name the system of each run:
path 1, P (9 x 22):
[[-15  34  21  34   5  26  -6  32  31  -5   4 -23 -38 -22 -10  -8  16 -54
   47 -29 -39  13]
 [ 26 -13 -45 -14 -39  -4  -7 -27 -22   6  38  57   6 -17  19  -9 -21  47
  -28 -11  -4  38]
 [ -5  36  52  -7  67  21 -30   4   5  14 -36   6  22  39 -13 -12  26   2
  -22  17  27 -17]
 [ 27   3  11  31 -24 -50   9 -13  29  18  30 -33 -68 -12  13  16 -15 -18
   28 -14 -37   4]
 [ -4 -40 -48 -45 -19  29  -7   3 -15  45  14   4  44  21  -7   0  10  43
  -25 -27  35   1]
 [ 18  21  27   5  54   7  -6  36   6 -35 -24 -32 -12  13  16  -3 -32 -43
  -28  41 -11 -42]
 [-15 -12   1  -4 -66   4  37 -32  -3 -25  22 -15 -55   6   3  30  23  -6
   16 -41   0  37]
 [ -8   4 -35 -16  26  50 -35  58  -9  16  10  37  55 -19  -2 -35  -5   4
   -7 -26  -6   6]
 [ 35  43  44  18   6 -15  -2 -42  -4 -41 -13  17 -43  12  16  -2 -21   2
  -38  55  -4   0]]
path 2, N (9 x 22):
[[-13 -14  -6 -16  75  37  -8   7  -4  15 -21  -9  39  15  -6   6  36 -29
   -2 -47   7  40]
 [ 38  45  33 -11   8 -42 -27  13 -15  23  25  58 -12  16  13 -22 -35  36
  -11  15  11 -16]
 [  3 -47 -47  13 -15   2   6 -35  12  64 -22 -39  44 -17 -32  -2   8  20
    6  15   0 -13]
 [  0 -11 -13 -45  22 -32  28  63 -15 -16  39  -7  -4  28  21  20 -31 -35
   27 -32  16  -8]
 [-10   9   8  22 -68  -6 -24 -16  47  -5  18 -17 -44   1   8   2   4  33
  -11  44  -1 -47]
 [ -5 -28 -32  19  17  24  24 -17   9 -13  -4 -38 -10 -25   2  20  18 -55
   15 -42 -36  56]
 [  4  26  41 -16  35   1 -30  17  -5 -55   7  31 -21  26  49   6  -7  10
  -58  11  11 -10]
 [ 13  26  -1  32   2  37 -31 -47  31  64 -18   1   6  -6 -40 -27  33  14
    8   8 -14  26]
 [ 24 -31 -12 -18  64 -54  18  10 -49   7  -2  22  39 -12  21  11 -28  -6
   -3 -28  -1  24]]
path 3, E (9 x 22):
[[ 20 -19  23   9 -20 -60 -19   9 -33  30   0  20   8 -34  20  -7 -23  59
  -32 -11  -5 -35]
 [ -3   6 -29  13 -44  21  28   2  28 -52  26 -30 -51 -10   8  11 -16 -48
   22  14 -26   9]
 [ -6  -7  11   3   8  37   5 -38 -39  -2 -64   8  52 -10 -29 -16  22  26
  -43  23  19   0]
 [ -9  -1  18   8  16 -86   3   2  -2 -40  31  43 -18 -15  42  20 -10   6
   30  -7  -5  13]
 [-28   9  -1   9 -25  71   9  -3  14  12 -11 -26  -9  -5 -36  -5  48 -29
   27 -45  -9  36]
 [ 21  -7 -18 -20  43 -38  11  19 -38  34 -14  30  69  -6 -17 -20 -34  12
   14  19  18 -16]
 [-18   5  49  -1 -30 -36  14  25  17 -10  20 -42 -63  23  11  29  10 -13
   24 -27   7 -34]
 [ 31  -7 -38  24 -42  48  -7 -13 -11  49 -15 -12  17 -45 -31 -33 -12  11
  -20  -2 -31   7]
 [ -9 -18 -10 -20  20 -40  34  12 -14 -67  -7  -5  16  12  23  19 -35 -16
   -6  55  20 -35]]
path 4, S (9 x 22):
[[ -4  28  33  53  10  13 -12  19 -14   4 -38  13  14 -65 -24 -36   5 -18
   21  -8 -44   3]
 [-23 -32 -48 -17 -17   6 -14 -37   6 -17   4  37  48   4  10   3  11  54
  -26  38  34   1]
 [  9  31  58 -26  36 -11  18  10 -36  39 -14   7   2  42 -30  -3  16 -10
   24 -37  33  11]
 [  5 -20 -41  15 -34 -19 -10  42  17  45  12 -22  24 -37 -13 -21 -31  11
   25  17 -19 -54]
 [ 16 -19 -22 -51 -13  31   7 -12  -5  -9  32 -14 -31  53  29  27   0   3
  -51 -31  26  25]
 [ 11  33  34  22  29 -13  27  35   0 -26 -16 -31 -26 -12 -11  -4 -26 -69
   38  13 -28 -15]
 [-22 -41 -34  36 -51   2 -15 -51  34 -17   5 -11 -13 -38  19  16  24  29
  -17  12 -24  10]
 [  7  31  33 -16  42  30   6  -6 -49 -40 -20  49  10   6   5  -8   9 -11
  -29 -24   8  50]
 [-26   8   5  30   4 -31   2 -10  20  13 -33  -2  41 -13 -38 -15   5  10
   48  67  10 -46]]
path 5, P (9 x 22):
[[ 28 -18  25  11  16 -35  22 -59 -52 -25 -27  20  -7 -20  18  17  -3  12
  -41 -14  -9  44]
 [-58  17  28  11  -6   7 -44  32  46  19   8   7   9   6  -8  -8  51  25
   35 -13  15 -33]
 [ 65  11 -41   4  -1 -28  30 -19  -8  32  17   3  -4  -5 -17 -14 -62 -20
   18  38 -19  11]
 [-29 -51  26  -6  19  -4  -7 -31 -16  -4 -40 -26  22  10  14  33  49  31
  -49 -26  27  -6]
 [-15  26  -4   1 -12 -11  -1  69  37  -9  34 -15 -19   2  -1 -10 -25 -35
   56  18  -8 -46]
 [ 31 -25 -35 -11 -34  25  46 -54 -49  -6 -17   0  10 -12 -17   3 -15   1
  -28  -2   0  44]
 [-55  -1  28   7  56   8 -43  39  19 -41 -14  15  28  -7  29   5  40   0
   -8 -11   4 -14]
 [ 30  50  10   9 -57 -25  31  -8  -8   4  27  23 -44  -3 -25 -18 -37  -8
   46  25  -9   4]
 [ -4 -40 -26   7  34  26 -19 -45  -5  39 -29   1  50 -15  -9   3  39  21
  -25 -27  -1  41]]
path 6, H (9 x 22):
[[  0 -42 -27 -10 -47 -62   6  23  -1   1  39  -9 -10 -18  33  19 -32  31
    2  -6   0 -38]
 [ 31  23  25  15 -47  58   1 -20 -12  17 -31 -35 -36  -2 -26 -20  -2   3
  -53  11 -14 -16]
 [-14  -1 -42  -3  30  11  14 -13  49 -53  10 -19  -5  25  12  18  -8 -51
   23  57   2   8]
 [-34  -9  47  24 -29 -41  -4 -26   0 -27   6  14 -39 -22  24  28  45  25
   11 -47  -7  21]
 [ 40  39   7  12  54  44 -18  -7 -19  18 -16  32  13 -12 -15 -32  -4 -23
  -16 -16 -25  53]
 [-34 -29 -24 -41  43 -30   0   4   3   3  10  18  55  40   6  20  16  19
   21   7  51  -6]
 [  0   9  38  10 -36 -25  -6  62 -27  40   4  -4  -9 -34 -12 -19 -10  16
   18 -50 -15 -40]
 [ 59  -4 -54  -9  -4  22  -5 -18   0  31   6  -6  14   5  -4 -22 -49   8
  -42  50  -8 -10]
 [-46 -24   5 -19 -35  17  24   6  22 -33  -7 -58 -16  35  -4  30  27 -12
    4  13  32 -42]]
path 7, F (9 x 22):
[[-13 -23  11 -27 -23 -38  56 -22 -23 -61   0 -19 -25  29  17  41  -6  -6
   -4  14  32  -9]
 [ 14  26  13  43  -8  53 -20  24  17  17 -29 -39 -15 -37 -22 -32  -5 -28
  -12   8 -47 -25]
 [-44 -22 -54 -11  -1   2  13 -31  17 -32  19  36  36   1   0  14  27   3
   42   9  20  46]
 [ 25   6  65   5   7   4  27 -17 -62 -13 -55 -20 -15  -5  -9   4  -1  -5
  -50 -15   1  -3]
 [ -3  16 -38  14  -6  16 -26  30  14  52  16  36  44 -36 -30 -43  -7  12
   46  -4 -18   4]
 [ -8 -38   0 -45 -13 -34  38 -35 -31 -11  -1  -6  10  49   6  38   8  28
  -17   0  56  -4]
 [ 23  35  30  10  -6  28 -13  69 -10  17 -12 -27 -15 -17 -14 -33 -33 -24
  -12   1 -26 -54]
 [-38 -24 -59   0 -34 -19   7 -26  47  -9  32   7  15   4  -4  13  11  14
   52  36  15   2]
 [  3 -11  39 -10   1  34  28  -2 -32 -40 -40 -52 -30  16   7  22  10 -31
  -53 -20   4  -6]]
path 8, E (9 x 22):
[[ 31 -14 -31  -1 -19 -48  13  49  -4   1  38 -11 -16 -26  25  -2 -66 -14
   11   5 -27 -32]
 [-11   8  15   5 -54  58  23 -16   3 -26 -34 -50 -26  12 -28  -1  12 -11
  -27  34   9 -32]
 [ 27 -20  -6  23   4 -46  -4 -49 -30 -12 -16  40  21 -40  21  -2 -20  40
  -37  28 -13  11]
 [-48   0   7  10  -4  10  14   4  17 -84   9   3 -30  -9  24  25  29 -36
   23 -15 -10  28]
 [ -4  20   5   0  10  33   0 -29 -29  35 -28  45  48  -8 -46 -27  30  18
   16 -14  14  42]
 [ -8 -17   3 -11  53 -77  19  31   0   6  20  -3  11   9  16  24 -11 -24
   57 -19   7  -6]
 [ -9  16  23  -4 -55  46  -2  41  -3  44   1 -33 -20   0 -35 -17  21  -1
   13 -52   0 -23]
 [ 49 -12 -42  -1  -1 -34  23  -3 -14  35  -2 -13  25 -10 -17 -15 -62  -2
    4  52  -7 -29]
 [-24 -21  40   4 -35  -6  11   8  -5 -55 -17 -46 -41   2  26  29  10   3
  -40   2   6 -47]]
path 9, H (9 x 22):
[[ 14  38  -4   8 -43  -1 -17 -22   9   1   6  44   5   0 -16 -31 -22  45
   -8  73  13 -29]
 [  2 -31 -26  -7 -12  16  43 -15  13  27   0 -74 -19  20 -24  27  11 -44
   31 -27  -3  14]
 [-12  -4  21  20   4 -13 -12  13 -16 -84 -12  24  -7 -39  48   3 -14   6
  -45  21 -19 -14]
 [ -2  41   5   8 -24  28   1 -55  21  36   4  25  -9  22 -47 -15  34  10
   40  11  16  41]
 [  1 -43 -13 -11  67 -28  24  26 -24 -17  -7 -25  20 -12  26  27 -11 -45
    2 -43 -12  20]
 [-22  20  26   6 -32  -2 -37   4 -15  -7  -8  62  28 -20  -1 -27  13  67
  -19  18  19 -26]
 [ 36   9 -29 -19   1  14  36   6  -3  65  11 -31   1  24 -45  -9 -23 -39
   45 -14   1  16]
 [-17 -54  -9   2   4 -35  -3  15 -14 -45 -17 -23  20 -24  45  21 -14  19
  -48  19  -3 -47]
 [ -4  55  16  12 -76  49   0  -9  13   8   7  15 -33   2 -39 -29  12   9
   21  16   0  -1]]
path 10, S (9 x 22):
[[-10 -42   3  13 -26 -27 -14  10  35  -3  20 -59 -47  -5  41  36   8   6
  -20 -22 -16 -35]
 [ 25  47   4   7  -4  39 -11   6   3 -46  28  29 -50  -8  25 -13 -18 -29
  -20 -10 -34  43]
 [-10  -9   1  38  56 -21  -7 -48  28 -36 -39 -11  17 -13   9  12   9 -19
   -4  65 -13   1]
 [-49   5  41  16 -10  -7 -34 -11   3  -4  -2  44   5 -17   8   3  61  45
   11 -44   8  22]
 [ 39  33  -6  -8  25 -12 -17   3 -26  36   0  61  42  -5 -15 -40 -38  29
   -5  33   6  -2]
 [-20 -25  -7 -28  28   3 -21  12  36  50   0 -39  26  50  -7  15  26  16
    1   1  41 -40]
 [ 17  11   5 -21 -20 -38   1  59  -4  21  59  10 -39   4  21   1 -31  -4
   29 -52  -9  -6]
 [ 53   2 -21  12   1  22 -12 -10  27   5   2 -46 -37   7  17  -1 -39 -18
  -53  41 -28 -22]
 [-43  -5   1   6  33  19  -9   8  40 -63  12 -13 -23   7  35  29  35 -41
   12 -20 -10  29]]
path 11, N (9 x 22):
[[ 12 -12 -61 -27  -5  44  39   7 -37 -36   7  16  25  -9  -4  -6 -29 -35
   -4  -6  -4  44]
 [-27  31  65  -9  12 -22   4  -8   9 -28 -21  -2 -13  47  -8  11  19   7
    7  44  43 -43]
 [-12   1  -1  42 -34  14 -14  14  -1  31  -3  12   8 -68 -21 -26  17   6
   34 -44 -44  16]
 [ 17 -19 -24 -38  -1   3  42 -18 -55 -55  -7  22  17  14  14  12 -33  -1
  -43  18  23  18]
 [-30  39  51   7   8  20 -11  21  28  18 -28 -25   2  28 -39 -14  30 -10
   30  26  21 -47]
 [ -5  -8 -16  24 -30 -36   7  -2 -22  -5  21  51   7 -62   5 -10  -4  12
   38 -36 -30  41]
 [ 10 -22   4 -33 -21  33  30 -11 -45 -27 -33 -30   7  24  -3  12 -10   7
  -66  16  31 -25]
 [-26  52  14  15  21  16  -6  34  38   1   1   8   4   3 -34 -23  11 -39
   74  24  -3  -9]
 [-14 -29  14  13 -42 -48   7 -33 -36 -21   3  41  -3 -41  22  15  15  49
   -8 -33  -2  24]]
path 12, F (9 x 22):
[[ -8 -35 -41 -33  68  -7 -19  39  11   0  31   2  30  16  41  19  -5 -16
   -4 -37   6  17]
 [ 32  36  42   9 -19 -36 -12 -21  -5 -30  13  30 -48   8  29  -3 -27  27
  -36  40   0 -17]
 [ -8   0   2  18  19   1 -27  11  55  60  21 -38 -23   7  -5   8  32 -18
   40 -45 -19  11]
 [ 12 -33 -37 -18  46 -18  -6  -9  -4 -54  16  15  10   5  58  24 -26  -5
  -47  18  -2  18]
 [ 13  64  69  27 -15  11 -31 -13  15   6   3  21 -56   5  -3 -15  19  11
   -6  -4 -12   7]
 [ -3 -40 -37   8  61 -41  -6  -3  25  36  18 -12  23 -10  18  21   9 -18
   41 -36 -17  34]
 [ 30   3  15 -17   3   6 -26 -15 -20 -29   8  30 -16  14  45   3 -16  37
  -85   7  10   2]
 [  7  55  35  12  18 -20 -17  24  32  43  27  12 -33  16 -17 -15   7 -18
   61 -21  -8   7]
 [  0 -69 -35   1  36 -51 -14 -19  19   2  10 -25  17  -6  49  36  -3  17
  -30   0  -4  -6]]

runs to name:
path 13 (2 x 22):
[[ -4  -3 -42 -16  29 -10  -5 -10  -8 -29   0  58  61  -1   7 -16 -22  21
   -3  61  21  -1]
 [-10  23  77  27  21 -38  30 -26 -22 -11 -53 -13  -9  -3 -26   8  22 -17
   25   7   4  -7]]

P
path 14 (2 x 22):
[[  3  -7 -63 -30  10  71  24   1  10 -16  10 -19  12  27 -12   2  -3 -48
    4   0   5  38]
 [  5  25  60  -6  54 -23 -23   9 -23  18 -34  19  28  21  -4 -12   3  26
  -26  20  30 -34]]

E
path 15 (2 x 22):
[[ 42   9  -4 -17  22  17  20 -36   6   2 -20 -39 -13  50  -9   8 -27 -20
  -36  62  19 -15]
 [-65 -20  -1  25 -15  -2 -15  16  56 -40   7 -29 -13 -16  18  22  40 -12
   32   1 -10 -23]]

H
path 16 (2 x 22):
[[-22  -9  -2  31  34 -38   6  35 -14 -43 -20  20  36 -62  13  -7 -17 -26
   29  12 -32  -7]
 [-42  11  20 -21 -65   7  38 -15 -15 -13   2   9  -9  20 -36   9  37  14
   43 -18  39   8]]

E
path 17 (2 x 22):
[[ -5 -26  29  42 -43 -42  25 -64 -15  -2 -35 -26 -19 -38 -10  18  20  22
   -2   4 -15  -1]
 [ -4  14 -33   7   2  76  12   1 -16 -44 -16  17  19 -28 -15 -22   1 -40
   -5  -3 -24  48]]

H
path 18 (2 x 22):
[[-21  20  21   9 -45  33 -52  18  13 -17   3  29  -4 -15  12 -25  15  51
  -44  16   4 -38]
 [ 37  -1 -46  -6  12 -11  19 -69  16 -14  26  14 -21  25  13  18 -19 -13
   -2  32  -2  56]]

E
path 19 (2 x 22):
[[ -1   5 -26  16  20  47 -12   8  -6 -74  -8  24   8 -38  29 -12 -14 -27
  -38  18 -33  29]
 [-35  11  37  14  16 -27  13 -63  10 -44 -32  16   5  18  -9  19  38  11
   16  47  28   7]]

S
path 20 (2 x 22):
[[ 21  14 -41  29 -57  27  12 -14  -4  11  15  21  -9 -50 -23 -28 -20  -9
   27  -1 -40  35]
 [  6 -32  -7 -26  17  -1  50 -51 -42 -38 -34 -15  16  24   1  30  -1 -12
  -33  13  29  23]]

H
path 21 (2 x 22):
[[-51  29  29   9 -43  49 -14  19   2 -59   0  29 -17 -18   3  -9  40   5
    3 -20  -1   7]
 [ 18  31  30  25  -9  23  29 -52 -43 -33 -40  25  -9 -24 -23 -13   5 -13
  -14  10 -15  45]]

N
path 22 (2 x 22):
[[-26  -7 -38  -4  -1  57 -11 -20  56  31  -7 -40  18  33 -32   0  35  -9
   17  27  20  -8]
 [ 13   6  28   5  26 -73  14  17 -13  -9  30  20 -34  -8  31  20 -13 -19
   34 -45 -17  27]]

N
path 23 (2 x 22):
[[ 11 -22  11 -12  57  28 -16  35 -34 -18 -29 -17  19  -9  33   5  -4 -15
  -69 -37  -9   0]
 [-34  40  12   2 -35 -10   5   8  37 -42  19  17 -21  20  -9  -4   0  -2
   49  58  20 -33]]

S
path 24 (2 x 22):
[[  0  21  16  16  47 -34  17  23  27 -12 -13 -33  -4  10 -10   2 -23 -54
   48  47  -7 -34]
 [-51 -27  -7   6 -42  -6 -36   6  16 -11  31  28   0 -27  30  11  41  50
   -1 -46   1   7]]

N
path 25 (2 x 22):
[[ 28  22  44 -21  47 -24   1 -34 -18 -22 -15  17 -14  50  19  14 -10   9
  -45  34  32   0]
 [-31  20  13  35  17   3 -34  26  52  41   1 -13   7 -18 -24 -17  33 -13
   60  -9 -18 -15]]

S
path 26 (2 x 22):
[[  7   2   3  -5  -7 -54  50 -31 -47  17  -9  34  27 -12 -35   0  -8   6
   56  -2  15  30]
 [-21 -24  15 -14 -34  -2  16  55 -38  -7 -26 -25  29 -16  -9  -7 -12  18
  -18   0  18 -72]]

N
path 27 (2 x 22):
[[  3 -57 -48  -8  -2 -10  28 -64   4  15 -20 -37  29  12 -10  25   4  10
  -13  34  20   3]
 [-45   9  27   5 -43  30  21  49 -22 -66 -14  -7 -13 -29  -2  -2  11 -24
    8 -21  -8 -18]]

H
path 28 (2 x 22):
[[-33  -6  36  10  28  -5 -39   7  -7  44 -26  21  44 -15 -12 -11  51  42
    1 -39  13  -6]
 [ 57  13 -27 -25 -23  -1  26  14 -52  38  20  31  13  -8 -19 -29 -57   7
   -2  -9  -3  15]]

N
path 29 (2 x 22):
[[  4  28 -15 -15  14  55  15 -10 -20  35 -20  25  44  14 -57 -30  13 -12
   26  -1  18  36]
 [-25 -26  21 -15   8 -47  21  12 -54  -3 -34  20  59 -11 -11   2   0  33
    4   5  35 -35]]

F
path 30 (2 x 22):
[[ 12  22  47   9 -13  36 -32 -32  -7   7  -6  14 -40   5  12  -2  35  28
  -55 -41  -6  32]
 [ 16  35  -6  -9  29   8 -51  23  55  43  54  19 -26  32  15 -11  -1   1
   14 -14  -7  10]]

P
path 31 (2 x 22):
[[-11  17  69  29  24 -50  20 -28 -36 -36 -36  28  -8 -23   0  10  19  -3
   14  -6  -4  21]
 [-32   1 -12  32 -43 -14 -24  -6  38  44  14  18  15 -32 -26 -17  30  34
   56  -1  -8  -8]]

P
path 32 (2 x 22):
[[ 11  12 -22 -21 -13  46 -36  72  18  -1  30  -6  -9   8  21 -22 -32  -1
  -37   3  -6 -44]
 [  2   2 -27  12  -7 -21  15 -74  46   3  19   0 -23  26  -9  21  16  -7
   42  36   5  38]]

N
path 33 (2 x 22):
[[ 37  16   7 -45  13 -19  -3  31 -19  35  14   6   9  51  -1 -11 -41  21
  -24  23  38 -47]
 [  2  -4 -17  -9   4   6  -7  32  54  49  32 -60 -30  33  -6   9   2 -32
   36 -18  -3 -21]]

S
path 34 (2 x 22):
[[-31  15  31 -24 -23  45   3  -6 -41 -22 -13  43  14  11 -14  -6  44  24
  -17 -38  34  30]
 [ 21  26   7   6  60 -44  22  19 -14  26 -11  14  32  -3 -27 -17 -31 -35
   59  21  -2  -2]]

H
path 35 (2 x 22):
[[ 30  -9  -2 -22 -45  45  36   0 -54  38 -20 -31  -1   2 -37 -10 -10  -2
  -26 -39   5   5]
 [ 13   6  14  32  17 -57   5  18  -1 -19 -19  -5   9 -34   7 -12 -45  -9
   12  60 -23 -53]]

E
path 36 (2 x 22):
[[ -9 -18  49  32  -7 -16 -17 -56  13  35 -32 -32 -20  -1  -7  20  51  35
  -21 -17   1  -2]
 [ -7  25 -23  -8  11  31 -27  60 -15 -10  22  63  38 -31   4 -39 -15   2
    9 -22 -13  16]]

S
path 37 (2 x 22):
[[  4  13  -9  34  30  57  -8   2  27  28 -39 -44  16 -19 -38 -23  13 -45
   14  17 -29  -1]
 [  2 -34 -16  -7  -6 -67   6 -20  -6 -44  38  28 -18  -8  57  32 -17  21
  -14  -5  -1  17]]

P
path 38 (2 x 22):
[[-16  14  50  -7   1 -36  10 -19 -33 -67 -24  36   1   9  18  10   1  27
  -28  38  30 -20]
 [-28  23  15  31  -9  13  10  -4  28  28  -9 -14  -5 -14 -49  -9  36 -30
   78 -16 -14  17]]

P
path 39 (2 x 22):
[[ 16  13  37  15 -49 -50  -7 -17  -4 -28  16  16 -52 -10  32   7 -22  36
  -27  26  -6 -30]
 [  7   2 -18   6  14  35 -16   9  52  55  22 -49 -29  18 -11   3  19 -36
   27 -36 -20  19]]

F
path 40 (2 x 22):
[[ 30  20 -18 -48 -23   7  29  -5 -10   5  54  15 -40  51   1  10 -21 -14
   14 -27  22  39]
 [ -6 -20  50  32  55 -34 -17  -7   2   3 -54 -40  12 -14  11  13  16  -1
  -30  14  -9 -38]]

H
